How far apart are the two rows of each pair, measured in a hidden way? 0 means very close, and 40 very far. Two or three weighted sums of its numbers give each row a place; it is the straight-line distance between the places.
tensor([-0.7,  0.6,  0.0,  1.1,  0.1,  1.4,  0.6,  0.2,  0.5,  0.6])
tensor([ 1.3,  0.4,  0.7,  0.8,  0.8,  1.1,  1.2, -0.2,  0.4,  1.2]) -> 21
tensor([ 0.3, -1.2, -0.4, -1.0, -1.2, -0.8, -0.6,  1.4, -0.7, -0.2])
tensor([1.5, 1.1, 1.7, 0.9, 1.3, 0.9, 1.1, 0.3, 1.4, 0.0]) -> 24
tensor([1.3, 1.3, 0.7, 1.4, 1.1, 1.6, 1.3, 1.3, 1.6, 1.4])
tensor([-0.2, -0.2, -0.8, -0.5, -0.5, -0.1, -0.6, -0.5, -0.1,  0.3]) -> 14
tensor([ 1.1,  1.0,  1.1,  0.6,  1.2,  0.4,  0.9,  0.5, -0.1,  0.5])
tensor([ 0.2, -0.7,  0.4, -0.5, -0.5, -0.3, -1.0,  0.2, -0.8, -0.9]) -> 18
tensor([-0.7,  0.2, -1.8, -0.8, -0.4, -1.0, -0.2,  0.4,  0.6, -0.2])
tensor([1.7, 0.9, 0.8, 0.7, 1.0, 0.6, 0.6, 1.1, 1.3, 0.9]) -> 18
tensor([-0.7,  0.7,  0.4,  1.2,  1.3,  0.9,  1.0,  0.0,  0.7,  1.5])
tensor([ 0.3,  0.3, -0.1,  0.9,  0.8,  0.7,  1.4,  0.4,  0.6,  0.5]) -> 12
tensor([ 0.2,  0.1,  0.3, -0.1, -0.4,  0.7,  0.2,  0.6,  1.5,  0.2])
tensor([ 0.4, -0.3, -0.3,  0.0, -0.7, -0.2, -0.2,  0.6,  0.1,  0.9]) -> 12
tensor([-1.0, -0.3, -0.4,  0.3,  0.1,  0.1, -0.8,  0.0,  0.0, -0.7])
tensor([-0.6, -0.5,  0.5, -0.5, -0.4, -1.1, -0.6, -1.2, -1.8,  0.0]) -> 15
tensor([-0.7, -0.4, -1.5, -0.9, -0.6, -0.5,  0.2,  0.4, -0.2, -0.3])
tensor([ 1.6,  0.5,  0.7, -0.3,  0.7,  0.0, -0.3,  0.4,  0.5,  0.1]) -> 17
tensor([-0.3,  0.5, -0.7, -0.2,  0.1,  0.3,  0.4, -0.3,  0.7,  1.3])
tensor([ 0.0,  0.2,  0.1,  0.5, -0.2, -0.2,  0.1,  0.5,  0.3,  0.3]) -> 11
tensor([-0.4,  0.5,  0.5,  0.3,  0.3,  0.4,  0.6,  0.1,  1.1,  0.0])
tensor([-0.5,  0.7,  0.0,  0.5,  0.2,  0.5, -0.1,  0.8,  0.3, -0.6]) -> 13
tensor([ 0.5, -0.1,  0.0,  0.6,  0.1,  0.4,  0.0,  0.0,  0.9,  0.3])
tensor([-1.5, -1.8, -1.3, -1.5, -1.1, -2.0, -0.9, -0.8, -1.0, -1.5]) -> 16
tensor([-0.9,  0.0,  0.0, -0.1,  0.9,  0.0, -0.6,  0.7, -0.1, -0.6])
tensor([ 0.6,  0.5,  0.5,  0.3,  1.5,  0.2, -0.7, -0.1,  0.5,  0.5]) -> 19
tensor([-1.6, -1.2, -0.5, -1.5, -0.7, -0.7, -0.9, -1.4, -2.5, -1.7])
tensor([-2.8, -3.3, -2.0, -2.5, -1.9, -2.5, -2.2, -2.1, -2.3, -2.1]) -> 12
tensor([-3.4, -1.7, -1.6, -1.5, -2.2, -0.5, -1.4, -0.4,  0.2, -0.1])
tensor([ 0.5,  0.4,  1.2, -0.4,  0.5,  0.5,  0.6,  0.3,  0.5, -0.4]) -> 22
tensor([-1.1, -0.1,  0.0,  0.4, -1.1, -0.5, -0.4,  0.4, -1.1,  0.3])
tensor([2.3, 1.2, 0.9, 1.6, 1.3, 0.6, 0.1, 0.3, 1.0, 0.0]) -> 26
tensor([ 0.6,  0.7, -0.2,  0.0, -0.7,  0.0, -0.8, -0.7,  0.4,  0.7])
tensor([ 1.3,  0.9,  1.0, -0.1,  0.3,  0.4,  0.0, -0.1, -0.9,  0.4]) -> 6
tensor([ 0.8,  0.6,  0.8, -0.5, -0.2, -0.1, -0.2,  0.6,  0.3, -0.1])
tensor([-1.1, -1.0,  0.0, -0.9, -0.6,  0.2, -0.3, -0.2,  0.4,  1.1]) -> 14
tensor([ 0.7, -0.1,  0.3, -0.4,  0.6,  0.6,  1.2,  0.9,  0.6,  1.3])
tensor([ 0.5,  0.6,  1.6,  0.8,  1.5,  0.7,  1.1,  0.5, -0.6,  0.2]) -> 8
tensor([-1.2, -2.2, -3.1, -1.4, -2.3, -1.4, -1.0, -0.8,  0.1,  0.4])
tensor([-0.1, -0.9, -0.3, -0.1,  0.1,  0.6,  0.9,  0.5,  0.7,  1.1]) -> 13
tensor([ 1.6,  2.0,  1.1,  1.3,  1.5,  1.2,  1.6, -0.3,  1.7,  0.7])
tensor([0.3, 0.7, 0.9, 1.2, 1.1, 0.3, 0.1, 0.6, 0.1, 0.2]) -> 16
tensor([-1.6, -1.2, -1.0, -1.3, -1.7, -1.2, -1.1, -0.6, -0.3, -1.3])
tensor([0.3, 0.5, 1.5, 0.8, 1.0, 2.0, 1.3, 2.0, 0.6, 1.1]) -> 20
tensor([-0.9, -0.7, -0.5,  0.2, -0.3,  0.9,  0.5,  0.5,  0.3,  0.0])
tensor([-0.6, -0.2, -0.2,  0.2, -1.0, -0.2, -0.4,  0.8,  0.3,  0.7]) -> 6
tensor([1.7, 1.7, 0.5, 1.1, 1.6, 2.3, 1.8, 2.0, 2.0, 1.9])
tensor([ 0.1,  0.3,  0.8,  0.1,  0.4, -0.6,  0.7,  0.4, -0.2,  0.7]) -> 15
tensor([1.1, 1.0, 0.4, 0.8, 1.3, 1.7, 2.1, 1.9, 1.8, 1.0])
tensor([ 1.5,  2.0,  1.2,  1.7,  1.7,  1.1,  0.2,  0.6, -0.1,  0.8]) -> 15
tensor([ 0.6, -0.3, -0.3, -0.2, -0.4, -1.5,  0.2, -0.3,  0.2,  0.6])
tensor([0.6, 1.9, 0.2, 1.5, 1.4, 1.1, 0.6, 0.6, 1.0, 0.0]) -> 24
tensor([ 1.8,  1.1,  1.1,  1.1,  0.7,  0.6, -0.2,  1.0,  1.1,  0.7])
tensor([ 0.0, -0.2, -0.4, -0.9, -0.3, -1.0, -1.9, -0.8, -0.9, -0.7]) -> 16
tensor([ 0.4, -0.3, -0.5,  1.0,  0.1,  0.4,  0.7, -0.1,  0.2,  0.2])
tensor([ 0.8,  0.6,  0.5,  0.3,  0.2,  0.2,  0.8, -0.2, -0.5,  0.4]) -> 3
tensor([-1.6, -2.5, -0.9, -1.6, -1.4, -1.2, -1.2, -1.7, -2.2, -1.3])
tensor([1.3, 0.6, 0.5, 1.1, 0.5, 0.8, 1.0, 0.4, 0.4, 1.1]) -> 23
tensor([1.5, 2.0, 2.0, 1.5, 2.0, 2.1, 1.6, 1.9, 1.0, 0.9])
tensor([ 0.8, -0.6,  0.7,  0.4,  1.3,  0.1,  0.0,  0.1,  1.6,  0.0]) -> 18
tensor([ 0.2, -0.2, -1.1, -0.4, -0.6, -0.4, -1.2,  0.0, -1.1, -0.9])
tensor([ 1.3,  0.8,  1.1,  0.9,  0.6,  0.1,  0.9,  0.4, -0.1,  0.9]) -> 24
tensor([1.3, 1.2, 1.7, 0.9, 2.3, 0.9, 1.3, 0.8, 1.2, 2.6])
tensor([-0.3, -0.1,  0.3, -0.4, -0.5, -0.5, -0.2, -0.8, -0.9, -0.7]) -> 38
tensor([-0.8, -0.9, -1.9, -0.5, -1.5, -0.6, -0.7, -0.6, -0.6, -0.1])
tensor([-0.1, -0.2,  0.1,  0.4, -0.5, -0.9, -0.3, -0.6, -0.4,  0.9]) -> 16
tensor([-0.3,  0.3,  0.3,  0.1, -0.2, -0.1,  0.9, -0.6, -0.3, -1.2])
tensor([-0.4,  0.4,  0.0, -0.3, -0.1,  0.1, -0.8, -0.6, -0.6, -0.3]) -> 14
tensor([ 0.3, -0.6,  0.4,  0.6, -0.8,  0.1, -0.7, -0.8, -0.1, -0.9])
tensor([ 0.5, -0.5,  0.7, -0.3,  0.5, -0.3, -0.1,  0.0, -0.2, -0.2]) -> 16
tensor([0.5, 0.1, 0.7, 1.7, 0.6, 0.6, 1.8, 0.1, 0.0, 0.3])
tensor([ 0.3,  0.6,  0.7, -0.1, -0.1,  0.0,  0.4, -0.2,  0.9,  0.7]) -> 16
tensor([-0.8, -1.8, -2.3, -0.7, -1.7, -1.2, -1.6, -1.9, -0.8, -0.5])
tensor([ 0.6,  0.8, -0.2,  0.1, -0.5,  0.3, -0.6, -0.3,  0.5,  0.1]) -> 16
tensor([ 0.4,  0.2,  0.3,  1.0,  1.2, -0.4,  1.4, -0.4, -0.6, -1.2])
tensor([-0.8,  0.2, -0.3,  0.6,  0.5,  0.4,  0.2,  0.5,  1.5,  0.6]) -> 11
tensor([ 0.7,  0.7,  0.0, -0.6,  0.1, -0.4,  1.6,  1.2,  1.8,  1.1])
tensor([ 1.2,  0.3,  0.8,  0.2,  0.5,  0.2,  0.6, -0.7, -1.5,  0.5]) -> 7
tensor([ 0.8,  0.4,  1.7,  0.7,  1.4, -0.2,  0.7, -0.6,  0.3,  0.7])
tensor([-1.5, -0.8, -0.5, -1.2, -0.3, -0.3, -0.8, -0.3, -0.6, -1.0]) -> 32
tensor([ 1.0,  1.0,  0.7,  0.3,  0.1, -0.2,  0.8,  0.9,  0.4,  0.5])
tensor([2.1, 1.5, 1.4, 1.6, 1.9, 1.4, 1.9, 2.2, 2.6, 2.3]) -> 21
tensor([ 1.2,  1.0,  1.0,  0.4,  0.8,  0.2,  0.4, -1.0, -0.3,  0.3])
tensor([-1.0, -1.6, -1.5, -0.8, -0.9, -1.2, -1.1, -1.8, -0.9, -0.5]) -> 15
tensor([ 0.2, -1.0,  0.3, -0.4, -0.1, -1.1, -1.3, -0.8, -1.4, -0.7])
tensor([2.0, 1.9, 1.3, 1.7, 1.0, 1.7, 0.8, 1.4, 1.5, 1.5]) -> 19
tensor([ 1.3,  1.0,  1.5,  1.1,  1.1,  0.4,  0.2,  0.1,  0.5, -0.2])
tensor([-1.6,  0.2, -2.1, -2.1, -1.4,  0.0, -1.1, -0.6, -0.4, -0.2]) -> 24
tensor([ 0.3, -0.4, -1.2, -1.3, -0.8, -0.9, -1.1, -0.1, -0.6, -1.2])
tensor([-1.1, -1.4, -1.1, -1.1, -0.9, -0.4, -0.9, -0.8,  0.0, -0.3]) -> 10
tensor([-0.9, -0.3, -0.3, -1.0,  0.1, -0.6, -1.3, -1.7, -0.8, -1.4])
tensor([-1.5, -1.6, -0.8, -2.5, -1.4, -1.7, -0.9, -1.2, -0.5, -0.7]) -> 13
tensor([-1.8, -1.7, -0.6, -1.2, -1.3, -1.5, -0.9, -1.0, -1.6, -0.4])
tensor([ 1.4,  0.6,  0.9,  0.3,  0.3,  0.3, -0.1, -1.2, -0.7, -0.2]) -> 19
tensor([-0.6, -0.9, -0.4, -0.8, -0.2,  0.8,  0.0,  0.6,  0.7,  0.8])
tensor([1.5, 1.0, 1.8, 0.8, 0.9, 1.5, 1.4, 0.0, 0.2, 0.7]) -> 13
tensor([ 0.8,  0.6,  0.4,  0.9,  0.5, -0.3, -1.0, -0.9, -1.2, -0.2])
tensor([ 0.4,  0.3,  0.5,  0.3, -0.1, -0.5, -0.8, -0.6, -1.4,  0.4]) -> 6
tensor([ 0.6,  0.4, -0.5, -0.6, -0.1, -0.1,  0.2, -0.5, -0.4, -0.5])
tensor([0.4, 0.6, 1.2, 1.1, 0.4, 0.1, 0.9, 0.7, 0.3, 0.2]) -> 9
tensor([ 0.8, -0.1, -0.7,  0.1, -0.2,  0.3, -0.2, -0.1,  0.0,  0.9])
tensor([-0.6, -0.3, -0.1, -0.4, -0.6, -0.8, -2.3, -2.0, -2.5, -1.0]) -> 21
tensor([0.0, 0.8, 0.0, 0.8, 0.0, 0.9, 0.2, 0.7, 0.8, 0.5])
tensor([ 1.0,  1.2,  1.0,  0.5,  0.2,  1.6,  0.0,  0.5, -0.2,  0.0]) -> 8
tensor([-0.8, -0.7, -0.7, -1.4, -1.1, -0.2, -0.4, -0.2, -0.1, -0.9])
tensor([0.0, 1.4, 0.9, 1.1, 1.0, 1.2, 0.9, 1.5, 1.0, 1.4]) -> 17
tensor([-1.1, -0.7, -1.5, -0.6, -0.5,  0.6,  0.1,  1.5,  1.1,  0.9])
tensor([-1.3, -1.2, -0.8, -1.1, -0.7, -0.1, -1.5, -1.6, -1.8, -2.0]) -> 15
tensor([-0.8, -0.7, -0.9, -0.5,  0.1, -0.5, -1.4, -0.4, -0.2, -1.8])
tensor([ 0.4,  0.2,  1.0,  1.1,  1.2,  0.4,  0.0, -0.3, -0.3, -0.9]) -> 15
tensor([-0.5,  0.1, -0.5,  0.6, -0.4, -0.9,  1.2,  0.3, -1.1, -0.2])
tensor([-0.3,  0.5,  0.7,  0.1,  0.0,  1.0,  1.6,  1.6,  1.0,  2.3]) -> 12
tensor([1.0, 0.9, 1.6, 2.0, 0.9, 1.7, 1.6, 1.4, 1.5, 1.6])
tensor([-1.2, -0.8, -0.5,  0.1, -0.9, -0.1, -1.0, -1.4, -0.5, -2.0]) -> 30
tensor([1.6, 1.5, 1.3, 1.6, 1.9, 1.7, 2.2, 0.9, 2.0, 1.7])
tensor([-0.2, -0.2,  0.2,  0.3,  0.4,  0.7,  0.2,  0.1, -0.4, -0.7]) -> 28
tensor([-1.0, -0.3, -0.7, -1.5, -0.7, -1.3, -1.7, -0.7,  0.0, -0.6])
tensor([0.8, 1.1, 2.3, 0.9, 0.5, 2.2, 0.7, 1.4, 1.3, 1.1]) -> 24
tensor([-1.7, -0.7, -1.4, -1.9, -1.1, -1.5, -0.4,  1.6, -1.2,  0.0])
tensor([ 0.3,  0.4, -0.1, -0.4,  0.2,  0.2, -1.4, -0.4, -0.5, -0.7]) -> 18
tensor([-1.3, -1.0, -1.6, -1.8, -0.8, -1.4, -2.5, -1.4, -0.5, -2.6])
tensor([ 0.4,  0.4,  2.1,  0.7,  0.9,  0.7,  0.2,  1.4,  0.9, -0.6]) -> 24
tensor([-0.6, -0.3, -1.7, -0.5, -0.7, -0.3, -0.5, -0.1,  0.1,  0.1])
tensor([-0.1,  0.9,  0.6,  0.8,  0.5,  0.8,  0.7,  0.4,  1.3, -0.4]) -> 11
tensor([ 1.3,  0.6,  0.9,  1.2,  1.2,  0.2,  0.2, -0.1,  0.6,  0.3])
tensor([ 0.2,  0.1,  0.8,  0.3,  0.6,  0.9, -0.1,  0.3,  0.4,  0.7]) -> 8
tensor([-0.9, -0.3, -0.7, -2.1, -1.4, -1.2, -2.3, -0.8, -1.8, -1.3])
tensor([ 0.9,  2.2,  1.1,  1.0,  1.1,  1.9,  1.1, -0.1,  0.1,  1.1]) -> 27
tensor([ 0.4, -0.9,  0.3, -0.2,  0.3, -0.2, -0.2, -0.1, -0.3, -0.1])
tensor([-0.9,  0.0, -0.5, -0.7, -0.6, -0.9, -0.9,  0.0,  1.1,  0.6]) -> 14
tensor([ 0.3,  0.2, -0.4,  0.2,  0.7,  0.3,  0.3, -2.0, -0.8, -1.1])
tensor([-0.9, -0.6, -0.3, -1.5, -1.0, -0.6, -1.0, -1.4, -0.8, -0.5]) -> 10
tensor([-1.7, -0.5, -0.4, -0.8, -0.3,  0.3,  0.3,  0.9, -0.6, -0.7])
tensor([-1.1, -0.8, -0.8, -1.1, -1.3, -0.5, -0.7, -0.1, -0.6, -0.1]) -> 8
tensor([-0.6, -0.6, -0.2, -0.4, -0.6, -0.7, -1.1, -0.3, -1.3, -0.8])
tensor([1.2, 0.4, 1.1, 1.6, 0.3, 1.3, 0.8, 0.5, 0.5, 0.6]) -> 20
tensor([1.3, 0.0, 1.6, 0.9, 0.8, 2.1, 1.7, 0.9, 0.4, 1.1])
tensor([1.6, 1.5, 1.3, 1.3, 1.4, 2.0, 1.6, 2.4, 2.6, 2.4]) -> 16
tensor([-0.1, -1.4, -0.5,  0.2, -0.2, -0.8, -0.2, -1.1, -1.7, -2.2])
tensor([-0.3, -0.4,  0.6, -0.1,  0.1, -0.8, -0.5, -1.6, -0.5, -0.3]) -> 19
tensor([ 0.7,  0.2,  0.0,  0.6,  0.9,  0.5,  0.2,  0.4, -0.3, -0.4])
tensor([-0.7, -2.0, -1.2, -1.1, -1.4, -0.9, -0.8, -0.8, -0.3, -0.5]) -> 11
tensor([ 0.0, -0.3, -0.4, -0.3, -1.0,  0.5,  0.7,  0.4,  0.5,  0.2])
tensor([0.7, 0.8, 1.2, 1.2, 0.6, 1.1, 1.5, 1.5, 1.3, 0.6]) -> 8
tensor([-0.9, -0.7, -1.9, -0.4, -0.6, -1.5, -0.5, -0.1, -0.2,  0.1])
tensor([ 0.1, -0.2, -0.4,  0.0, -0.7,  0.0,  0.8,  0.5,  0.5,  1.6]) -> 15
tensor([-0.3,  0.0, -0.6, -0.5,  0.1, -0.1, -0.2,  0.3,  0.6,  1.0])
tensor([ 0.3,  0.1, -0.3,  0.2,  0.1, -0.3,  0.2,  0.3,  0.0, -1.4]) -> 19
tensor([ 0.0,  0.6,  0.1,  0.3,  0.4, -0.4,  0.5, -1.4,  0.5,  0.0])
tensor([-0.9,  0.3, -0.1,  0.5, -1.2, -0.7, -0.1,  0.8,  0.5,  0.0]) -> 23
tensor([-2.4, -2.5, -2.8, -2.7, -1.4, -1.7, -1.4, -0.8, -2.4, -2.2])
tensor([0.9, 1.6, 1.7, 1.5, 1.5, 2.5, 1.7, 3.0, 3.0, 2.7]) -> 37
tensor([-0.1, -0.9, -0.3, -0.7, -0.2, -0.5, -0.4,  0.9, -0.4, -1.9])
tensor([1.8, 1.9, 2.4, 1.5, 2.0, 1.5, 1.1, 1.4, 0.7, 1.7]) -> 30
tensor([0.9, 0.8, 1.8, 1.0, 1.2, 1.2, 0.9, 0.2, 0.9, 0.5])
tensor([ 1.0, -0.1,  0.8, -0.2, -0.3, -0.6, -0.8, -1.3, -0.5,  0.0]) -> 8
tensor([ 0.5,  0.7,  0.6,  0.6,  0.6,  0.8,  0.2,  0.0, -0.2, -0.3])
tensor([-0.7, -1.0, -0.3, -0.7, -0.8, -0.7,  0.3, -0.1,  0.9,  1.2]) -> 20
tensor([-0.9, -1.4, -2.1, -1.0, -0.6, -1.5, -1.5, -1.8, -1.5, -1.8])
tensor([-1.0, -0.1, -1.2, -0.4,  0.1, -1.3,  0.3,  0.8, -0.2,  0.1]) -> 8
tensor([-0.1, -1.1, -0.3,  0.5, -0.3, -0.1, -0.2,  0.2,  0.3, -0.7])
tensor([ 1.1,  1.4, -0.5,  1.6,  1.5,  0.7,  0.8,  0.2,  0.4,  1.1]) -> 21
